(in the rows, 128 means zero)
The same turns and mirrors carry the whole set onto itself and the rows of a family onto each other. Which other rows belong to the same family as each row named below? List them in the order they appear above.
These 40 rows form 5 families of 8 rows each.
vuk: [143 135  93 130 128 115 156  94 169 116 126 117 157 131 145 148 136]
Liri: [136 140 100 133 142 112 164 103 154 102 124 136 155 145 137 160 135]
gudu: [151 131 136 122 146 112 153 131 149  81 140 104 152 111 137 165 147]
bidad: [118 184 134 136 119 146 149 158 155 122 107 131  94 125 150 134 136]
nid: [182  78 128 134 127 141 139  92 115 144 136 117 144 142 142 121 118]
gid: [ 87 152 122 131 138 152 118 138 142 114 110 107 105  93 143 123 149]
Tetuz: [138 112 160 126 145 173 122 159 103 129 129 126  75 139 157 110 122]
pego: [147 127 125 143 149 115 157 118 151  86 134 110 155 112 121 162 143]
Gaki: [145 109 170 119 133 146 119 156 112 136 136 106  78 126 153  98 122]
rizi: [152 112 163 131 136 158 105 152  94 122 133 110  93 132 159  97 130]
kobi: [ 86 144 129 116 157 155 136 142 153 118 115 106 113  92 128 134 130]
Dud: [106 173 126 141 140 149 168 158 159 131 125 127  99 134 151 140 122]
pevuk: [121 128  89 123 148 128 162 104 171 124 132 124 148 133 133 154 119]
reb: [184 104 153 106 139 143 136 109 128 141 128 148 143 166 169 132 150]
zulas: [154 112 157 112 133 168 107 150 116 124 132 120  81 142 176 110 143]
gop: [176  77 138 124 124 152 139  95 118 142 141 105 141 130 120 127 119]
sabu: [103 174 134 142 135 139 150 162 140 100 115 119  92 125 150 133 136]
dif: [132 126 137 139 153 109 157 118 145  88 140 112 136 101 131 173 140]
benet: [137 131 160 130 120 167 135 136 100 166 103 130  99 144 162  96 124]
lodak: [184  95 151 107 146 134 154 109 125 134 131 144 143 169 153 138 118]
Sak: [145 121 149 123 115 185 132 131 118 166  99 118 118 141 155  92 152]
peki: [ 85 142 114 128 132 138 144 133 143 115 101 105 107  93 124 126 134]
vop: [133 140  87 136 129 134 165 103 145 114 126 134 160 143 138 162 141]
geme: [187 111 157 121 139 133 133 115 105 127 141 143 140 170 166 132 127]
zuzim: [171 104 160 118 145 121 147 102 115 143 152 136 134 166 173 138 127]
lupad: [106 177 134 142 137 132 156 168 137 117 117 131 107 132 162 132 151]
Zad: [179  84 133 128 127 150 127 101 108 133 132 100 154 137 137 109 127]
vugu: [188  92 164 122 145 123 139 105 114 134 139 136 142 149 161 137 127]
Tunez: [125 119 153 117 130 170 144 138 113 163  95 113 110 143 155  81 124]
Pibu: [ 86 161 119 127 132 154 139 140 137 111  93 114 113 108 127 122 139]
rur: [157 136 136 140 149 123 144 116 153  95 143 129 148 111 133 181 150]
kole: [ 99 146 106 118 126 155 129 151 140 107 101 111 112  99 117 123 141]
pom: [171  70 137 142 149 149 145 102 115 133 145 102 148 138 142 125 129]
todeb: [126 139  98 132 127 115 176  99 156 119 116 133 143 135 132 161 126]
suduz: [145 130 146 121 116 167 128 133 100 160  99 133 119 156 152  85 126]
Mag: [103 172 140 144 136 127 163 154 141 115 114 140  91 123 148 148 134]
Nov: [138 108 160 118 130 162 109 143 100 136 119 110  82 123 158  97 120]
Fur: [125 125 147 126 124 169 133 125 104 177 109 141 105 147 146  96 128]
Nezu: [142 135 145 140 166 124 166 133 163 108 148 117 146 112 132 173 135]
foga: [189  74 132 136 127 158 129 110 129 130 144 100 136 135 147 120 147]

Same family as geme: rizi, dif, peki, Zad, todeb, suduz, Mag
Same family as Fur: gudu, Gaki, gop, vop, zuzim, lupad, kole
Same family as zulas: kobi, Dud, pevuk, reb, Sak, Nezu, foga
Same family as Nov: Liri, nid, pego, sabu, benet, vugu, Pibu

The same turns and mirrors carry the whole set onto itself and the rows of a family onto each other. Which other rows belong to the same family as each row named below? List them in the order they appear above.
These 32 rows form 4 families of 8 rows each.
vod: [ 82 115 161 160 152 177 140  96  96 102 179]
Dalak: [ 54 120 161 161 142 145 140  65  90 117 163]
Pon: [123 126 158 139 100 165 200  95 132 101 151]
fov: [ 80 114 159 137 117 186 128  78  94 135 122]
Lek: [103 133 156 134  92 130 205  67 129 119 146]
mifo: [ 56 127 156 149 142 126 147  60  95 128 176]
ruge: [108 125 187 140 170 130 166  80  94 124 104]
latag: [116 122 187 141 172 144 165  91  94 117 106]
povid: [136 131 177 122 177 128 176  97 107 131 136]
vup: [116 134 153 129  96 136 207  78 134 118 157]
Kosol: [114 122 163 149  98 171 196  91 126  95 137]
bos: [ 92 129 160 142  90 136 199  64 124 114 132]
Ses: [101 121 165 152  94 165 194  81 121  97 127]
Degaf: [115 133 140  99 124 151 149  84 117 165 175]
redul: [108 129 184 133 168 117 170  74  96 131 109]
zemu: [124 130 154 131 100 151 206  90 135 111 159]
did: [129 124 185 136 176 149 167 101 100 117 117]
dotur: [ 71 131 150 138 145 121 153  66 102 135 195]
Detup: [ 64 115 163 165 146 166 137  80  90 105 166]
muten: [ 70 122 156 130 112 161 132  61  95 149 123]
kuno: [101 115 156 133 124 201 130  97 100 129 137]
sis: [119 119 149 120 128 197 137 107 109 137 159]
bure: [ 96 120 155 149 156 171 147 103 103 109 198]
domi: [ 95 134 143 104 117 136 147  65 110 169 161]
gal: [116 132 179 124 170 111 174  77 102 138 122]
remo: [128 133 177 120 174 116 177  86 105 137 132]
gefev: [ 92 124 164 150  91 150 194  68 120 104 125]
bab: [137 127 180 128 178 142 172 103 105 123 129]
duto: [ 99 126 150 138 155 151 153  96 108 121 210]
pefu: [ 89 130 148 133 151 131 155  81 107 132 209]
mesiv: [ 76 129 149 116 112 140 139  56 102 163 139]
zolaz: [124 127 143 106 129 176 146 102 116 151 175]

Same family as mifo: vod, Dalak, dotur, Detup, bure, duto, pefu
Same family as did: ruge, latag, povid, redul, gal, remo, bab

The same turns and mirrors carry the whole set onto itself and the rows of a family onto each other. Which other rows belong to the same family as each row named below? List them in the order they appear above.
These 32 rows form 4 families of 8 rows each.
lugov: [141 167  97 119 126 133 139 131 125 197 126 140 131 137 119 122 104 126
 149 115]
Gises: [122 136 118 119 113 120 142 135 146 144 102 173 119 149  86  77  89 147
 156 162]
zok: [144 150 168 120 104  97 149 133 142 137 133 142 139 168 136 133  86 134
 140 162]
fefe: [127 172 106 127 127 104 150 122 128 198 121 132 122 144 106 120  85  99
 154 128]
Vari: [126 152 159 152 114  98 170 146 137 147 142 144 123 135  76  98 113 129
 143  88]
veg: [101 157 128 145 124 122 156 135 146 135 109 168 131 148  70 124  96 153
 170 169]
sot: [115 108 104 110 163  86 116 167  96 120  88 151 135 142 150 141 110 120
 146 140]
kamu: [132 160 150 132 103 123 174 119 146 143 151 152 140 103  75 104 102 112
 143 116]
Pamu: [111 105  95 122 161 114 136 162  97 127  92 158 164 159 140 140  94 114
 144 153]
vel: [104 122 146 133 151  91 144 148  90 133 133 128 158 107 129 166 111  89
 127  93]
Ponob: [125 105 118 116 142 123 123 155 108 134  99 163 161  71 109 102 111 105
 157  95]
laded: [134 147 155 107  99 101 155 154 140 128 135 130 118 169 131 137  83 115
 136 159]
vatu: [115 121 111 116 175 119 123 133  87 130 112 154 164  88  89 128 105 114
 182 109]
bevu: [120 148 119 146 114 120 122 128 161 124 104 171 109 130 103 109  82 137
 164 164]
fuze: [116 102 102 125 172 103 140 162  96 130 113 172 149 141 138 146 108 108
 138 171]
nalo: [102  79 168 123 144 106 140 156 118  93 112 166 161 116 107 137 123 136
 152 135]
bokuf: [134 139 152 123  99  91 173 148 165 147 124 148 117 161 132 131 114 116
 130 157]
Vez: [111  83 142 105 147  83 137 144 109 165 134 127 154 117 135 146 103  92
 146  93]
mefa: [103 113 101 136 167 106 136 131 105 141 108 171 160  81  88 114 123 122
 156  98]
Sulat: [ 97 108 108 128 169 116 143 145  99 148  96 157 142  87  82 119 129  97
 164 102]
ziz: [124 141 134 141 137 129 145 127 162 134  95 186 117 134 101  99  80 143
 163 158]
ger: [108  92 165 127 144  76 158 152 117  80 111 161 145 108 102 129 109 108
 156 147]
Rede: [116 156 171 122 108  96 149 118 150 151 141 143 119 100  75 109 111 117
 147 104]
sus: [139 174 140 126 124  91 166 129 127 121 130 142 114 169 120 131 110 119
 121 163]
leke: [115 166 111 125 126 131 137 116 134 188 134 140 124 142 137 110 106 117
 152 104]
Gam: [113  94 157 121 143  80 146 163 111  90  97 163 160 118  77 138 102 113
 138 152]
Nirir: [118 100 159 110 151  90 145 139 140  98 103 147 174  91 116 149 103 114
 139 156]
Ladun: [115 114 133  97 152  87 167 158  86 145 139 131 170 119 115 140 124  99
 127  91]
Rek: [101 100 108 115 146 112 121 142  82 133  95 151 143 117 140 139  79 120
 132 167]
matut: [132 168 101 115 128 120 146 137 129 175 129 160 118 162 103 117 125 103
 179 109]
Kib: [116 117 140 107 136  83 145 150  82 150 134 113 165 122 116 152 134  87
 138 106]
Fufon: [133 156 158 119  97 106 158 122 149 146 127 128 126 104  84 109 105 130
 168  92]

Same family as kamu: Gises, fefe, sot, vel, vatu, nalo, bokuf
Same family as Gam: zok, bevu, fuze, Sulat, leke, Ladun, Fufon
Same family as lugov: Pamu, laded, mefa, ziz, ger, Rede, Kib

The same turns and mirrors carry the whole set onto itself and the rows of a family onto each other. Which other rows belong to the same family as each row named below? List them in the order they appear above.
These 16 rows form 4 families of 4 rows each.
naru: [161 111 158 176 159  89 127 118]
mapil: [151 157  91 140 174 126 105  96]
deran: [151 127 116 210 154 118 155  88]
Nebe: [132 145 131 167 171 157  94 142]
bezi: [146 115 107 208 159 116 154  90]
bol: [153 109 162 170 161  93 137 115]
pef: [158 114 112 208 148 121 156 101]
zasun: [126 142 116 163 177 157 106 147]
sibun: [148 145  86 136 183 130 125  93]
Nedin: [126 129 114 161 176 161 101 141]
mil: [156 128 116 212 150 118 159 104]
nev: [157 112 160 169 158  96 139 132]
Katok: [142 155  96 136 177 130 113  91]
gigir: [126 134 124 166 178 154  90 139]
Gego: [154 149  83 137 171 131 118  98]
lufat: [160 118 159 170 147  95 128 132]

Same family as nev: deran, gigir, Gego
Same family as Nedin: mapil, bol, mil
Same family as lufat: Nebe, bezi, sibun
Same family as naru: pef, zasun, Katok

The same turns and mirrors carry the whole set onto itself and the rows of a family onto each other. Which other rows belong to the same family as each row named below? List them in the order they appear above.
These 18 rows form 3 families of 6 rows each.
vukub: [110 165 131 132 128 164 124 130 119 127 113 125 126 145  98  90  76 182
 105 125 119 147 104 124 105 143]
zubu: [ 82 108 139 125 139 150 157 107 131 118 148 119 109 135  99 128  77 132
  96 130 124 130  56 101 121 120]
ribas: [115 145 120 115 123  76 104 158 100 134 122  68 105 146 122 126 115  96
 163 126 132 145 145 122 100 133]
Puvid: [ 97 145 152 110 128 172 138 126 131 122 114 116 118 134 127 106  88 178
  96 122 106 161 113 120 136 140]
kaneb: [118 148 136 113 102  94 119 146  72 120 110  78  97 160 106 125 117 109
 154 136 117 118 140 138 130 118]
Dukap: [115 111 122 159 110  97 130 143 122 156 148  69 111 145 100 147 132  98
 138 152 143  96 128 131  93 104]
ludu: [110 161 140 119 111  92 100 142  86 135 138  68 127 160 115 135 115 101
 162 143 128 134 133 127 127 151]
Pugo: [ 89 118 146 110 135 177 140 115 122 153 140 127 101 117  95 141  83 128
  91 126 135 151  77  84 111 147]
nito: [ 97 125 140 135 111 107 145 115 133 151 132  64 112 139 101 144 165  91
 136 145 127 103 118 139  81 116]
vifu: [129 109 152  99 178 174 117 111 133 141 135 105 114 122 108  85  84 127
 105 138 149 165  98 127  83 111]
nofu: [146  98 125  97 148 175 119 107 114 143 127 120 117 124 102 102  74 136
  84 116 138 158 121 104 104 120]
Tir: [126 126 155 118 119 111 140 162 121 130 136  70 110 139 147 106 145  95
 125 184 156 131 149 138  98 151]
Kar: [104 129 117 140 102  82 134 144 137 136 144  86 137 139 116 130 138  97
 136 137 128  95 146 145  86 118]
Suf: [ 81 106 146 123 164 161 130  95 125 149 145 123 126 133  93 147  76 130
 110 117 112 140  82 101 115 137]
vamo: [ 92 126 156 116 116  96 131 169 128 129 141  86 102 115 126 116 126  76
 145 169 159 124 140 144 102 156]
fus: [112 148 141 111 114 184 145 121 136 148 117 130 139 122  96 107  91 160
  90 119 120 144 107 126 135 129]
Vas: [126  98 144 124 164 172 121 120 137 148 119 119 103 122  97 100  68 142
  76 141 145 151 133 126  95 110]
kir: [120 118 169 122 117 104 120 141  93 140 137  94  95 134 120  97 129  90
 130 176 152 130 151 142  76 172]

Same family as Dukap: Puvid, ludu, Tir, Suf, Vas
Same family as vifu: vukub, zubu, kaneb, nito, kir
Same family as vamo: ribas, Pugo, nofu, Kar, fus

The same turns and mirrors carry the whole set onto itself and the rows of a family onto each other. Which other rows belong to the same family as each row named below? List them in the order they appear above.
These 30 rows form 5 families of 6 rows each.
Gelo: [ 83 175 216 103 118 134 118 104 138 111 133]
tunil: [130 138 157 138 143 130 142 112 149 151 101]
pinod: [ 73 164 209 108 116 126 109  79 140 116 132]
Desev: [ 73 180 199  99 117 110 110  76 154 104 141]
muk: [142 126 169 141 146 125 128  96 146 137 105]
Nofo: [121 161 188  84 172 104 150  85 191 128 160]
dut: [117 145 165 125 145 117 116 109 136 148  83]
Vesa: [ 72 189 181 106 136 137 123  81 141  96 123]
tubor: [118 137 162 113 127 124 115 137 150 133  85]
Par: [121 145 182  75 150 105 163  80 190 121 159]
Vuti: [114 150 193  89 155  88 150  98 190 138 167]
popu: [131 132 156  97 138  89 137  93 207 113 150]
sigez: [128 131 180  73 158  85 137  97 191 133 149]
Vulaf: [ 64 181 184  82 122 119 117  86 162  95 131]
toge: [116 146 168 104 139 100 155 107 196  97 170]
kur: [ 66 178 175 110 129 153 118  83 162 104 123]
fibet: [115 135 164 129 142 124 105 104 148 155  91]
simo: [130 130 167 128 163 111 124 100 137 146  96]
suda: [129 139 161 119 143 130 149 131 147 145  95]
gav: [123 140 175  92 133 103 164  84 193 108 165]
niv: [ 70 176 182  89 115 142 118  90 162  95 110]
lalug: [126 125 159 101 153 134 142 128 149 124  89]
nopif: [ 77 182 196 107 126 127 123  95 128  94 133]
lapu: [114 158 159  98 139 100 153 101 214 112 157]
bopup: [124 136 155  93 143  90 152  96 207 127 147]
Zep: [ 67 189 178  86 134 123 104  89 170  99 128]
boma: [132 137 178  86 146  81 150  99 194 138 151]
lalop: [132 134 149 119 142 117 134 128 152 113  87]
mevor: [113 139 153 125 130 119 122 126 141 130  83]
pinun: [ 73 176 200 104 120 107 101  94 152 103 148]

Same family as Vulaf: Desev, dut, bopup, boma, mevor
Same family as tubor: popu, sigez, fibet, Zep, pinun
Same family as gav: tunil, Vesa, Par, suda, nopif
Same family as Nofo: Gelo, muk, toge, kur, lalug

